One turning vector, and how many ticks it has turned:
The counts run from 0 to 168.
[ -6  12  11  16  12   8  -3 -17 -10  10  20 -16  40  -9 -27   9   8 -10
  10 -17   8 -22  -1   9  36   4  11  10  -3  -9  25  18   9   0 -22   6
  13  17   8  -3   9  28 -26  -4  28  -9  12   8]  56
[-28   0  -9   6  18  15  19   2  20  -8  -2  -1  20  -8  -4  26   4 -24
   3 -12  50 -26 -23   0  -3 -18   9   4 -14 -30   2  -2 -18  -6  -6  14
   6  -8 -28  -2 -14 -19  -7 -24   1  -6 -18   7]  50
[-41 -13   7  -1   6  10  16 -10   9  16  -9 -11  -6   9  -9  19   4   9
  18   1 -10 -20 -13 -15 -17 -27   7  -2   2 -10  25  17  -4   0 -10   1
  -4 -23 -25  27 -16   0  -3 -54  -6  17 -13  -3]  87
[ -8   2  -6   7  11 -18 -22   2   4   2  16 -30   8  13  29  22  12   2
  24  31 -24  10 -20 -23  -4 -36  15   9   1   7  36  11  12  -2 -21  -9
   5  -2 -15 -11  23  14   4 -12  16   5   8   1]  28
[ -6  25  23   6  -5  -7 -19  -3 -10  22  28 -10   7  -5   6  -7  30 -37
  17  -4  15 -13  11  20  14  -6  10  20  -1  -6  -5 -15 -11   5 -30  -2
   6  14   9 -15   2  41  21 -15  31  -5  13   5]  16
[ -3   1 -22  15  -1 -21 -12 -14  43  17   2 -36  -7 -13  16 -12   0   5
  -2   4 -17  -9 -24  21  -1  22  -4  -5   8 -11   8  17 -17 -19  -4  29
  12   5 -14   2 -17 -14  -9 -13  29 -26   5   8]  1
[-13  -9   1 -21   5 -29   1  22  14  38  22 -29 -27   3  19   1  14 -13
  10   3  16  -2 -15  11   5  21 -19   0   1 -19  15 -16 -27   1 -13  23
  -7  12  -9   5  -8  13  25 -23   4   7   1   5]  79
[  7   9   5  23  25   6   4   9  -5  16  17  -9  43 -18 -24  28  13 -25
   0  -8  24 -21  -5   7  20  -1   8  19 -13 -16  15   1   0 -12 -14  -3
  18  20  -5  -3  -3  19 -16 -14  20 -24   4  16]  54
[-11 -15  -2  -2   0   9  19   8 -22  -2  -1  11  -3 -11  -6  25  18   0
   7  20  28 -21  -6  11  -9 -21   9  33  23 -34  21   8 -32  17  -1   6
 -13  27  15 -22  -3  12 -12  -6  20  18 -18  17]  114
[-18 -19 -12   9  -4 -36  -2  -2  19 -14 -12  -8 -12  -6  31   6  -4  -8
  -4   6   0  -4 -38  -6 -19 -15  11  -7  26  -2  31  13 -12   0   7  12
  -7 -20 -29 -13  -9 -38  -3  -4   6   5 -10  10]  166
[-20  -3  -4  11   6   7  -4 -29  -6  -6   5 -30  27   1 -26  -4  -6   2
  25 -28   9 -38  -5  -4  36   6  10   3   6  -1  18  29   5  16 -26  20
  12  15   5   7   3  18 -28   9  20   4   7   4]  58
[-24 -23  -9   5 -12 -36   2 -13  13 -15 -14  -3 -12  -5  27  -2  -9   5
   6   5  -5  -3 -42 -11 -14 -16  16  -7  25   5  33  23  -3   6   3  11
  -9 -20 -21  -6  -6 -32 -10  -4  11  10 -13  13]  165
[-20 -25  -4   4 -14 -33   1 -21   4 -12 -15  -1  -7   1  19  -9  -4  12
   5  -1 -16  -2 -37 -12  -9 -15  20  -4  32  11  41  29   3  15   5   7
  -9 -17 -13  -6  -5 -20 -16  -3  16  20 -15  12]  164
[-45   8   8  -2  -5  -4 -24 -19  14  20 -11 -18 -15   4   5 -23   9  -2
 -15 -38  -7  -6   0  11  22   3   8 -10   1  -4  -9  33  -1  -2 -13  -2
   2   2   7  -3   4   1   3  -4  50  -6  19  12]  135
[ 36 -32 -20  23  -4 -15 -11 -22  19 -10  -4 -20  32  -7  -5 -13  36   2
  19  10   7 -43  -2   7  -7  -2  12   1  12  17  10   1 -14  16   3  12
  -9   8 -22   3 -10  -3  -2   8  11 -16 -12   6]  63
[-13   2 -13  13  22  13  17   7  14  -2   1  -5  22 -14  -6  29   4 -32
   2  -9  48 -27 -14  -1   2 -14   5   7 -14 -32   1  -5 -24  -6  -7   5
  16   2 -28  -2 -15 -12  -6 -21  -2 -18 -13  10]  51
[  7  30  16  14  -6 -28 -22   3  13   5  33  -8  18  -2   9   9  24  14
  15  -5  19   9 -21  10 -13 -13  40  10  30   3  14  15 -11   3  -3  16
  -9  -6 -10 -40 -12 -11   3   0  16  -8  10 -10]  105
[ 10  11  24   0  -2 -29  13  20  -1  26  30 -12   7  -3  16   4  -7 -25
 -24 -40  -4  -2 -37   7  21   1   6 -12   3  13  17  10 -15  17   7   0
   9 -21 -12  -8 -17 -11   4 -14  16  -1   4  23]  43
[-26 -18 -29   0   1   8  18 -30  16  -4 -16 -15   7   5   5  -8   5  22
   3  25 -23 -21 -21  25   2 -26   5  -8  -6  -5  23  30  -9  29  13   5
 -10  -1  -8  19   2  -6 -10 -18  23   4 -11  15]  125
[-33   9  24  -5  -6  -2  20 -12   1   5  19  13  22   4   2   3   2  -7
 -11 -37   9 -16 -42  19  12 -21  22 -10  -6   0  12  19  -7  24  14  -3
 -14 -30 -12  -1 -13  -7  -5 -15  15   4 -12  11]  46
[ -2  -2 -10  -4   4   6  13  14  -9   6   7 -15 -13  -9   3  32   5   3
  15  23  19 -21 -16   7  -1  -4   2  29  23 -38  32   1 -31   2 -15  26
   4  32  11 -14   3   9 -21  -8  19  12  -3  10]  116
[-18 -53 -11   4  11 -35 -19   7 -18   0   1 -22  -6  14   5  -3  -1 -11
  -9 -27  16  -3  31  -3  17 -12   2   6  14   5   7  30 -15  27   2 -22
 -15   3   3 -10   1 -15  25   3  14   3  26  12]  71
[ 21 -19 -10  19   2 -42  -1  -4  -3  10  15 -27  14  -4  17  -3  -3 -21
  12   4 -22  22  -8 -25  25   1 -13  10   7  12  24  16   0  27  -9  -6
  30  18  -4  -5  -4  24  -1   7   8  13  -6  29]  159
[  5  -6  -7  -1   0   0  17  -7 -17  10  19 -25  17   8  12  -7   6  -1
   0  11 -42 -24 -17  31  22 -17 -10  -1  -3   6  26  26 -15  48  11  -2
   4   3   1  16  -1  20 -10   0  18   1   4  22]  122
[-43   8  19  -5   0   9  23 -13   5  -6  13  19  21   7  -1   5   2  -6
  -5 -30  19 -23 -40  17   7 -21  24  -5  -5  -5  12  15  -9  15  12   5
 -18 -27 -17   0 -15 -12  -7 -16  15   3 -13   7]  47
[  9 -21  -2  14 -11 -40   6 -13 -11   5   5 -13  16  -2  10 -12   1  -5
   2  -4 -30  14 -15 -18  15  -7   3   2  18  22  38  27  10  34   6 -10
  10   4  -1  -2  -4  16  -8   4  15  20 -13  31]  161
[-12 -17 -12  11   0 -41  -5  10  19 -11  -3  -9 -11  -9  32   9   2 -19
  -7   6   9  -1 -35  -4 -24 -12   5 -12  18  -9  26   5 -19  -1   5   8
  -6 -16 -37 -13 -11 -39   5  -4   4  -8  -4  13]  167
[-23  16   3 -10 -14  -1   5 -29  -5  10  14 -22   3  17   6 -19   6 -13
  37  -7  21  -9   7   0  26 -13   7  15  -7  -2   3   7  -6  33 -35  12
   8  11  13   3   0  40  14 -11  17  27  -7   3]  19
[ 17  -1  -5   1   2  -3   9  12 -16  17  25 -40   4  -2  15  13  -8 -13
   3  11 -31 -26 -19  24  21   1 -22   4   2  -6  25  12 -27  33  -3  11
  20  16   2   8  -1  16 -11   1  13  -5  15  21]  120
[-37  -4   4  -4 -16  -3  -9 -24  24  15 -18 -20 -22   2  11 -30  12 -12
  -8 -48   8 -23   3   3   8   5   6 -12   7  -6 -29  26 -21   8 -11  10
   2  -1  -1   7  -8  -9  11  -4  33   3   3   9]  137
[ -7   2   3  17  15 -13 -28  10  13  33  -3 -19   2  -9   2   1  18 -11
 -31 -11 -21   0   6  16   9 -13  12   0  -4  -1   9  19   5 -17   0 -30
   6  14  -5  -5  13  -6   8 -16  51 -27  24  22]  132
[-31  -6 -11   6  12 -27 -21   1   3  -8  13 -36   5  16  35  11   0 -10
  18   9 -26  22 -12 -26  12 -27  -2  -6  -3  -2  25  26   3  13 -17 -12
  11   5 -14 -14  22  -1   8   7   3   8  14  12]  30
[ 15  -3  -5   3  -2  -3  12   5 -18  17  21 -31  12   2  13   3  -2  -8
   1  13 -40 -24 -16  31  27  -3 -14   0  -4   2  26  16 -22  46   2   4
  11  12  -1  13  -2  19 -10  -1  14  -3  10  27]  121
[  9  13  14  -3   1 -34   7  23   6  29  24 -18  -2  -9  27   8 -12 -20
 -23 -39   1   6 -38  -3  19  12   4 -12   8   6  19   9 -15   3   6   9
  18 -12 -16  -6 -17 -18   2 -13  16   2   5  25]  42
[  7  -2  -7  14  10 -19 -17   0   3   9  14 -26   8  10  22  18  21   5
  24  38 -20   1 -16 -25  -9 -38  19  14   6  12  36   2  11  -2 -17 -10
   5   3 -12 -11  17  17   3 -18  19   8  -2   2]  27
[  1  13  10  19  20   6   3  -2 -13  15  20 -12  38 -12 -30  18  10 -22
   3 -13  12 -21   1   4  30   1  13  15 -10  -9  22   9   7  -4 -21  -3
  18  26   2  -6   8  28 -19  -7  27 -17   7  15]  55
[ -1 -10   3   0 -23  -3  -1 -20  29  19 -17 -10 -14  -7  10 -27  27 -26
  -4 -34  24 -31   1   1  -3   2  11  -4  10  -3 -33   0 -31   7  -7  11
   4  -6 -12   4 -23  -4  17 -10  25   4 -17  10]  139
[-22  -1   0  21 -12 -15   0 -25  20   4 -22 -20  19  -8 -16 -17  15   5
  17 -38   4  17   8 -29   6   4   8 -10  20 -13  -8  46  -4  15 -12  10
  26  12  -8   1 -27   0 -11   3   2  21 -12  10]  98
[-13 -39 -23   3  21 -36 -20   4  -9  -1   4 -31  -3  21  10  -1  -8   3
   4 -24  22   4  26  -2  25  -9   2   2  12   5  10  30 -11  19   0 -15
 -10   9   1 -14   1 -17  21   2  12   2  30   6]  70
[  8   4 -13  -4   9  -1  10  20 -10  14  21 -39  -9  -6  16  31 -12  -6
  13  20  -3 -18 -14  12  14   6 -14  15  12 -25  29   2 -35  10 -16  29
  21  27   6  -8   1  11 -12  -4  13   6  15  13]  118
[ 27  11  12  -1  -5  -8  -1  -6  28  36  16  -3   4   0   7 -11  36  -9
   5  -7  33 -14  -7   9  -6  -8  29  15   2  11 -11 -18 -17  -9  -8  10
  -2  -6  -5  -5 -17  15  22 -33  33  -1 -20   2]  142
[ -6  -9 -10   0  -6   1  18 -19  -8   3   3 -18  18   7   6 -13   9  11
   0  14 -40 -24 -20  36  12 -19  -1  -5  -8   5  29  29 -10  44  16  -3
  -5   0  -1  23   0  16  -7 -11  23   0  -4  23]  123
